x =
[[ 0.99  1.34 -1.19  1.22 -0.46  0.23  0.00 -0.36  2.67  0.17 -0.02 -0.28
   1.62  0.46 -0.54 -0.51]
 [ 0.02 -1.13 -0.29  1.37  3.40 -0.44  0.22  0.78  1.48 -0.59  0.98  0.48
   0.93 -0.59 -0.81  0.59]
 [ 0.71 -0.48  0.36 -0.75  0.17  0.52 -0.84  0.96 -1.14  0.15  0.75 -1.14
  -0.24  0.04  3.04  0.11]
 [-0.77 -0.39 -0.24  0.89 -1.76  0.30 -0.21 -0.72 -0.78 -0.14 -0.57  0.56
  -1.57  0.29 -2.41  0.30]
 [-0.49 -1.71  0.99 -0.24  1.58  0.03 -0.17  0.13 -2.33 -0.12 -0.32  1.03
  -1.38  0.73  0.07  0.25]
 [ 0.22  0.47  0.11 -1.21 -2.10 -0.68 -0.43  0.41 -1.89 -0.17  0.44 -0.19
   0.66  0.16 -0.67  0.55]
 [ 0.13  0.09  0.64 -0.27 -0.86  0.73 -0.32 -0.83  0.44  0.75  1.12  0.53
   0.91 -0.65 -0.86  0.09]
 [ 0.18 -0.49 -0.14 -0.14 -4.95 -0.07 -0.43 -0.14 -1.65 -0.10  0.49 -0.35
  -0.26  0.28  1.41 -0.52]]
x[0, 0]: 0.99
x[-1, 6]: -0.43
x[:, -12]: [-0.46, 3.40, 0.17, -1.76, 1.58, -2.10, -0.86, -4.95]
x[:, -1]: [-0.51, 0.59, 0.11, 0.30, 0.25, 0.55, 0.09, -0.52]
x[6, 5]: 0.73
x[5, -12]: -2.10
x[-3]: [0.22, 0.47, 0.11, -1.21, -2.10, -0.68, -0.43, 0.41, -1.89, -0.17, 0.44, -0.19, 0.66, 0.16, -0.67, 0.55]
x[:, 14]: [-0.54, -0.81, 3.04, -2.41, 0.07, -0.67, -0.86, 1.41]
x[5, 12]: 0.66
x[-2, 15]: 0.09
x[3]: [-0.77, -0.39, -0.24, 0.89, -1.76, 0.30, -0.21, -0.72, -0.78, -0.14, -0.57, 0.56, -1.57, 0.29, -2.41, 0.30]
x[-4]: [-0.49, -1.71, 0.99, -0.24, 1.58, 0.03, -0.17, 0.13, -2.33, -0.12, -0.32, 1.03, -1.38, 0.73, 0.07, 0.25]
x[6, 6]: -0.32
x[-6, -11]: 0.52
x[-2, -2]: -0.86
x[:, 8]: [2.67, 1.48, -1.14, -0.78, -2.33, -1.89, 0.44, -1.65]
x[:, 3]: [1.22, 1.37, -0.75, 0.89, -0.24, -1.21, -0.27, -0.14]
x[-5, -13]: 0.89
x[6, 3]: -0.27
x[3, 6]: -0.21
x[-5, -9]: -0.72
x[-1, -9]: -0.14
x[3, 11]: 0.56
x[:, -6]: [-0.02, 0.98, 0.75, -0.57, -0.32, 0.44, 1.12, 0.49]
x[-8, 15]: -0.51
x[-2, -6]: 1.12
x[2, 14]: 3.04
x[-7, -2]: -0.81
x[-5, 4]: -1.76
x[1, -7]: -0.59
x[-8]: [0.99, 1.34, -1.19, 1.22, -0.46, 0.23, 0.00, -0.36, 2.67, 0.17, -0.02, -0.28, 1.62, 0.46, -0.54, -0.51]
x[:, 1]: [1.34, -1.13, -0.48, -0.39, -1.71, 0.47, 0.09, -0.49]
x[-6, 11]: -1.14

X = [ -6 -30  17 -15  28   7  14 -17  45 -32  15   4  48  19 -36]
X[0] -> -6
X[1] -> -30
X[5] -> 7
X[13] -> 19
X[11] -> 4
X[9] -> -32
X[14] -> -36

W =
[[-0.243  0.105  0.164  0.057  0.012 -0.040 -0.061 -0.080 -0.006 -0.033
  -0.056 -0.082]
 [ 0.037 -0.118 -0.208 -0.127 -0.134 -0.157 -0.025 -0.050 -0.027 -0.080
  -0.087 -0.131]
 [-0.187 -0.117 -0.104 -0.083 -0.076  0.017 -0.034  0.008  0.019 -0.028
   0.000 -0.037]]
Indices start at 0.
(0, 0): -0.243
(2, 9): -0.028
(2, 1): -0.117
(2, 6): -0.034
(0, 8): -0.006
(2, 7): 0.008
(1, 0): 0.037
(2, 2): -0.104
(1, 7): -0.050
(1, 10): -0.087
(1, 8): -0.027
(2, 11): -0.037
(1, 2): -0.208
(1, 4): -0.134
(0, 10): -0.056
(1, 9): -0.080
(0, 4): 0.012
(0, 7): -0.080
(1, 5): -0.157
(0, 1): 0.105
(0, 2): 0.164
(1, 1): -0.118

data =
1.16,-0.12,0.59,-3.53,-2.47,3.64,2.43,-1.48,-1.92,-0.98,2.11,-1.72
4.02,-3.63,-6.13,2.11,1.11,-1.42,0.41,-0.98,0.06,-0.61,-1.30,5.19
-0.23,0.46,0.34,-0.02,0.38,0.05,-1.13,-0.29,-0.07,0.04,0.26,0.21
-0.16,0.52,-0.38,-0.31,0.19,0.20,-0.76,0.24,0.11,0.72,0.03,0.00
data[-4,-12]	1.16
data[:, -4]	[-1.92, 0.06, -0.07, 0.11]
data[-3,-3]	-0.61
data[2,-9]	-0.02
data[:, 6]	[2.43, 0.41, -1.13, -0.76]
data[:, 1]	[-0.12, -3.63, 0.46, 0.52]
data[0,-7]	3.64
data[-2]	[-0.23, 0.46, 0.34, -0.02, 0.38, 0.05, -1.13, -0.29, -0.07, 0.04, 0.26, 0.21]
data[-4,11]	-1.72
data[:, 9]	[-0.98, -0.61, 0.04, 0.72]
data[0,-10]	0.59
data[-2,10]	0.26
data[1,4]	1.11
data[1]	[4.02, -3.63, -6.13, 2.11, 1.11, -1.42, 0.41, -0.98, 0.06, -0.61, -1.30, 5.19]
data[3,6]	-0.76
data[:, 3]	[-3.53, 2.11, -0.02, -0.31]
data[-2,-12]	-0.23
data[3,-12]	-0.16
data[-1,3]	-0.31
data[2,11]	0.21
data[-4,9]	-0.98
data[-2,-11]	0.46
data[3,-3]	0.72
data[:, -2]	[2.11, -1.30, 0.26, 0.03]
data[2,-10]	0.34
data[-3,10]	-1.30
data[-1,-2]	0.03
data[0,1]	-0.12

a =
-0.044,0.075,-0.004,0.032,-0.027,0.023,0.022,0.100,0.056,0.033,0.138,-0.019,0.016,0.175,0.179
0.098,-0.055,0.071,0.014,0.096,0.014,0.006,-0.067,-0.013,0.018,-0.099,0.086,0.030,-0.154,-0.149
-0.054,0.096,-0.022,0.033,-0.047,0.049,0.054,0.103,0.059,0.020,0.118,-0.037,0.010,0.184,0.172
a[0, -15]: -0.044
a[2, 8]: 0.059
a[:, -9]: [0.022, 0.006, 0.054]
a[-2, 0]: 0.098
a[-3, -14]: 0.075
a[-2, -1]: -0.149
a[1, 10]: -0.099
a[-3, -9]: 0.022
a[2, -3]: 0.010
a[1, 3]: 0.014
a[-3]: [-0.044, 0.075, -0.004, 0.032, -0.027, 0.023, 0.022, 0.100, 0.056, 0.033, 0.138, -0.019, 0.016, 0.175, 0.179]
a[2, -9]: 0.054
a[-1, -14]: 0.096
a[2, 5]: 0.049
a[2, 2]: -0.022
a[0, -6]: 0.033
a[:, 7]: [0.100, -0.067, 0.103]
a[-1]: [-0.054, 0.096, -0.022, 0.033, -0.047, 0.049, 0.054, 0.103, 0.059, 0.020, 0.118, -0.037, 0.010, 0.184, 0.172]
a[-1, -1]: 0.172
a[-3, 7]: 0.100
a[-2, -2]: -0.154
a[0, -13]: -0.004
a[-1, 11]: -0.037
a[2, -15]: -0.054

M =
108  201  111  107  111  110  108  109  155  112   53   50  108   27
101  196  104   94   98   95   97  100  163  106   98  100   99   84
143  136  139  141  138  143  143  142  133  135  126  125  140  123
 97  172   99   89   95   90   93   98  178  105  185  192   97  186
135  161  135  134  132  134  136  134  126  131   64   62  131   53
M[0][0] -> 108
M[4][0] -> 135
M[1][12] -> 99
M[3][5] -> 90
M[4][6] -> 136
M[0][2] -> 111
M[2][11] -> 125
M[4][10] -> 64
M[4] -> [135, 161, 135, 134, 132, 134, 136, 134, 126, 131, 64, 62, 131, 53]
M[4][9] -> 131
M[1][13] -> 84
M[4][5] -> 134
M[0][8] -> 155
M[3][8] -> 178
M[0] -> [108, 201, 111, 107, 111, 110, 108, 109, 155, 112, 53, 50, 108, 27]
M[2][7] -> 142
M[2][12] -> 140
M[3][13] -> 186
M[:, 5] -> [110, 95, 143, 90, 134]
M[2] -> [143, 136, 139, 141, 138, 143, 143, 142, 133, 135, 126, 125, 140, 123]
M[:, 10] -> [53, 98, 126, 185, 64]
M[0][3] -> 107
M[:, 6] -> [108, 97, 143, 93, 136]
